Rotation paths and how fast each direction turns (deg/step):
Each turn is a multiple of 5 degrees from 10 to 175, or 0.
Each row of a path follows its step; steps can be skipped.
Path 1:
step 0: [-9 0 12 15 -12 -18 -26 0 -26 -6 16 -4 13 -14 23 5 18 -3 12 1 11 -21 17 -16 -2 15 6 3]
step 1: [-10 2 8 12 -12 18 -31 -7 -26 -8 -1 -3 -12 6 18 11 7 -18 9 -9 0 -26 -23 -6 5 -19 0 13]
step 2: [-8 21 15 2 -11 6 4 11 -1 4 -5 5 -22 20 23 16 17 -6 -10 14 -29 -23 -9 2 20 -10 -16 0]
step 3: [-7 26 21 -5 -12 -1 -12 26 -18 -3 12 6 -12 7 -14 0 8 -7 -7 11 -23 -1 17 10 25 25 1 -5]
step 4: [6 16 12 -6 -22 0 -34 14 -2 -3 19 -12 -9 5 6 -10 -8 -25 -18 1 18 -13 25 8 -10 12 6 -3]
step 5: [1 12 6 -13 -30 31 -24 -4 6 17 1 -12 -13 -15 16 -6 7 -6 10 5 -8 -19 7 -6 -22 -10 13 -5]
step 6: [12 24 -1 -2 -5 2 6 -5 -9 2 -1 0 -3 -21 25 3 22 -18 28 19 -25 -18 23 -14 9 -6 -3 -2]
step 7: [12 29 1 16 -9 -15 1 9 -40 -8 10 4 -4 -6 1 23 9 -28 11 3 -11 0 -3 0 -3 7 14 11]
step 8: [15 12 7 19 -30 -8 -14 15 1 -7 13 -4 6 9 18 9 14 -10 -23 -8 -6 -19 -18 16 2 -1 18 18]
step 9: [1 -5 20 -17 -27 9 -8 25 0 15 11 12 6 13 8 -21 22 -5 0 -7 -20 -25 -9 -7 13 -5 13 1]
step 10: [0 3 7 -20 0 -6 -14 9 -1 1 -2 13 -22 1 15 -22 0 -45 3 -9 -22 -6 11 -14 16 11 1 -7]
[-3 8 -4 8 6 -1 2 -3 2 2 3 -2 -6 3 -5 -16 4 1 2 6 3 -6 -7 0 -4 5 2 4]  0
[-5 9 -3 0 -5 -5 -6 -3 5 3 -4 2 -4 3 3 5 -8 -7 -5 0 4 8 -9 -1 -7 -7 1 2]  115
[-6 -5 -4 -4 1 -3 2 -1 -5 -1 -1 3 10 1 9 1 13 -5 -1 -2 0 3 -11 3 0 6 1 5]  45
[5 -1 5 3 1 8 -3 -8 2 5 1 1 -2 -3 7 -4 6 -1 2 0 4 13 7 -7 -6 7 -3 0]  60
[0 -6 0 1 -2 -1 0 5 -6 -14 -2 3 -3 -3 -5 -2 -7 -10 2 0 4 0 2 -4 -7 5 -8 9]  110
[1 1 1 4 12 -4 -7 0 -6 1 -5 -5 3 -12 5 1 -2 2 4 -1 -6 -4 -4 -1 -9 -4 -6 -7]  65
Path 2:
step 0: [4 -11 18 -20 8 -5 13 -11 -13 10 -6 2 7 6 1 26 -3 4 -24 -3 -18 22 -9 -10 -14 20 -16 1]
step 1: [-10 -6 37 1 11 -15 18 -3 -16 2 -1 11 -6 9 -5 -15 -6 -3 -16 -6 -14 7 -2 -8 -18 16 17 -8]
step 2: [-24 -12 21 0 -4 6 20 7 17 -6 -4 3 11 -20 -3 -4 3 -21 -28 -5 -16 8 -14 -3 -8 -7 17 -12]
step 3: [-1 -16 9 -13 -10 -2 6 -16 -9 -20 -26 -13 8 -18 8 16 -8 -13 -26 8 6 -7 -14 -7 -14 3 8 -17]
step 4: [10 -20 0 -4 0 -14 5 -14 -36 10 -9 -10 5 -25 -4 -2 -16 -14 1 -1 -9 19 0 -9 -10 8 15 -14]
step 5: [0 -10 11 -3 17 -8 30 11 -21 -15 26 -10 -4 -31 -1 -2 8 -14 2 -13 1 14 -6 -4 -6 0 8 -14]
step 6: [-15 10 11 -11 -4 -2 16 -16 -8 -13 14 12 17 -37 4 -2 7 1 2 7 3 -7 -19 -4 -14 -2 -13 -22]
step 7: [8 8 -3 22 -14 -15 8 -16 -10 -1 8 11 6 -27 -3 25 -9 6 -12 1 -10 -7 -4 -27 -9 11 -7 -20]
step 8: [6 -14 6 10 7 -10 21 -9 -5 -1 15 8 13 -3 -10 26 -4 -14 8 -6 -2 23 6 -28 -26 8 -12 5]
step 9: [-7 7 22 -3 3 -6 24 -8 -7 -10 27 4 0 11 -3 -4 9 -5 -11 26 -5 15 10 -17 -30 -8 1 -14]
step 10: [-3 -4 9 3 -27 -3 7 4 14 9 22 8 4 -8 -8 -9 -8 -5 -29 14 -2 5 -27 -17 -24 1 4 -11]
[5 -1 -9 4 0 -5 3 0 0 0 -7 -4 -5 2 6 6 -9 1 5 0 -9 3 -3 7 -10 7 -4 -1]  95
[6 7 0 -11 -7 -7 -6 -1 -6 7 -1 2 0 2 2 1 -6 6 -8 6 5 -2 -7 -2 4 4 -2 -4]  110
[-11 0 -3 4 9 -3 7 1 -1 3 4 -2 1 1 -5 5 -6 11 1 8 -1 -4 -3 -7 4 0 -7 6]  40
[6 1 -4 -7 3 8 -1 -5 -6 3 -5 -6 -4 1 1 7 -2 -5 1 1 0 5 10 -14 0 -3 0 5]  85
Path 3:
step 0: [-6 -2 -1 11 -11 12 5 0 26 4 -29 31 -4 -17 8 -7 18 -11 -11 8 14 -10 -16 6 7 7 10 22]
step 1: [2 -5 -3 13 -6 12 -8 -12 -7 -4 15 31 -3 -11 -30 12 -21 4 -9 -8 10 6 -17 -4 5 3 23 19]
step 2: [-5 -7 -11 -3 -17 15 -3 5 -22 -9 -25 19 -2 22 -17 -26 -4 3 -18 -21 -14 1 -6 1 -12 -2 6 10]
step 3: [-3 -3 -7 5 -1 -2 6 -17 4 -10 -31 32 -4 13 23 13 -5 -5 -2 9 -18 0 -22 16 -5 7 16 4]
step 4: [-4 14 -7 10 -5 24 7 -7 13 -4 13 35 25 17 -9 -3 4 -12 -1 3 13 -7 -11 -1 12 21 10 13]
step 5: [5 -2 -9 25 -6 15 -1 10 -15 11 -17 22 -4 -14 -6 -18 -14 -14 -20 -9 -3 -2 -14 -30 4 5 10 4]
step 6: [1 -12 -4 -21 3 5 5 -6 4 -5 -16 34 -8 6 -9 4 -11 -3 -14 -2 -15 -10 -29 -2 2 -24 -6 27]
step 7: [-1 13 -11 -13 -13 1 -4 -29 -10 -2 -24 22 11 4 -20 -1 6 3 -10 -1 7 -8 -22 17 8 24 12 -5]
step 8: [-5 4 -19 30 5 21 4 1 -3 -21 -25 32 -4 2 1 2 -7 -1 8 -20 13 5 -2 -5 -2 16 -7 9]
step 9: [3 -24 -1 6 -2 4 31 8 9 7 -14 29 2 8 -9 -14 -3 -15 -13 7 13 3 -16 -5 -11 -5 23 17]
step 10: [-12 -4 -3 -12 -4 5 -2 -9 -13 -14 0 19 16 -5 -6 5 -15 1 -13 -18 -18 -12 -28 -14 13 8 33 6]
[-11 5 -1 9 -4 7 6 1 -3 0 -9 -9 -5 0 2 4 -2 -6 -7 -4 -2 -5 3 1 -2 -5 -5 -1]  125
[-4 -9 -6 -6 1 -10 1 7 -10 2 2 -2 -5 6 -2 -4 -5 -3 1 -1 -5 -11 -4 -1 -1 -4 2 0]  95
[5 -1 -6 10 -1 2 2 9 0 -7 6 1 -5 -5 -1 1 1 -3 -1 11 11 -6 3 -3 2 4 1 4]  90
[-5 -6 3 0 -8 2 3 0 3 5 6 5 3 -4 3 8 2 9 -2 -2 -1 -11 -2 7 9 5 -2 -6]  110
[-1 -4 -2 -7 7 -4 9 -3 0 -2 -9 -3 1 -9 -7 2 1 0 4 -6 13 -2 -3 -4 2 1 -7 -2]  40
[-1 1 6 -7 -8 3 3 4 6 5 -1 -2 2 7 -5 -13 8 0 -2 2 5 -5 2 2 -7 3 -6 6]  160
Path 4:
step 0: [-11 1 17 -11 32 6 -18 1 13 15 -6 7 4 -6 -13 -14 7 -16 -3 -9 -14 -2 19 -6 2 9 -15 7]
step 1: [-26 20 10 4 -1 10 5 -29 -14 2 -13 5 -2 -9 2 -18 13 -13 21 -9 0 -2 -3 10 2 -18 -6 7]
step 2: [9 0 5 15 -9 -22 9 3 -6 -7 4 7 10 -10 -8 -19 -7 -13 4 3 1 -7 -2 14 -16 -15 -38 8]
step 3: [-1 2 -1 -9 -12 -11 0 10 14 19 6 13 -6 -9 14 -33 -6 23 5 16 -6 -16 10 -4 11 -10 -5 10]
step 4: [-2 6 14 -13 -8 -15 27 -15 5 -1 4 -10 13 3 17 5 6 13 -1 20 26 0 6 9 14 -15 8 0]
step 5: [3 0 17 -16 18 -23 3 21 12 -7 26 -5 6 -6 2 -4 15 4 -18 -3 17 17 6 0 -14 10 2 6]
step 6: [-3 8 4 -1 -2 -1 -17 -8 6 -9 6 -1 -3 -4 5 -17 29 12 4 -23 -5 8 6 9 13 9 33 12]
step 7: [27 12 10 23 -3 2 7 -13 -7 -17 9 -1 22 1 7 -1 7 -9 10 -5 -5 7 -22 21 -4 12 8 -2]
step 8: [17 1 -19 8 16 -17 -11 24 2 4 -5 7 -3 1 13 -10 -7 11 18 10 -23 12 -16 8 -14 10 1 -3]
step 9: [6 9 -1 8 0 -13 -17 -11 11 17 -32 -11 11 4 10 18 -11 15 7 11 -11 1 5 2 20 -7 16 1]
step 10: [3 19 14 -6 17 -8 6 -11 -1 21 -4 -13 9 -15 -2 22 -16 -10 -6 9 5 21 -5 -15 -15 13 -7 -10]
[3 1 14 6 4 3 -2 8 4 1 4 4 6 -3 3 0 -6 -5 -10 0 0 -6 -8 -7 0 3 -4 -1]  145
[-4 -2 0 -1 8 -1 -4 -9 7 -1 8 0 -3 -1 2 1 2 -8 3 -16 7 -4 0 3 -4 3 2 -2]  65
[-3 -5 -5 3 5 -9 2 0 7 -1 -2 -2 -4 7 -6 -12 0 -4 -8 6 -5 -1 1 -3 -6 7 3 0]  130
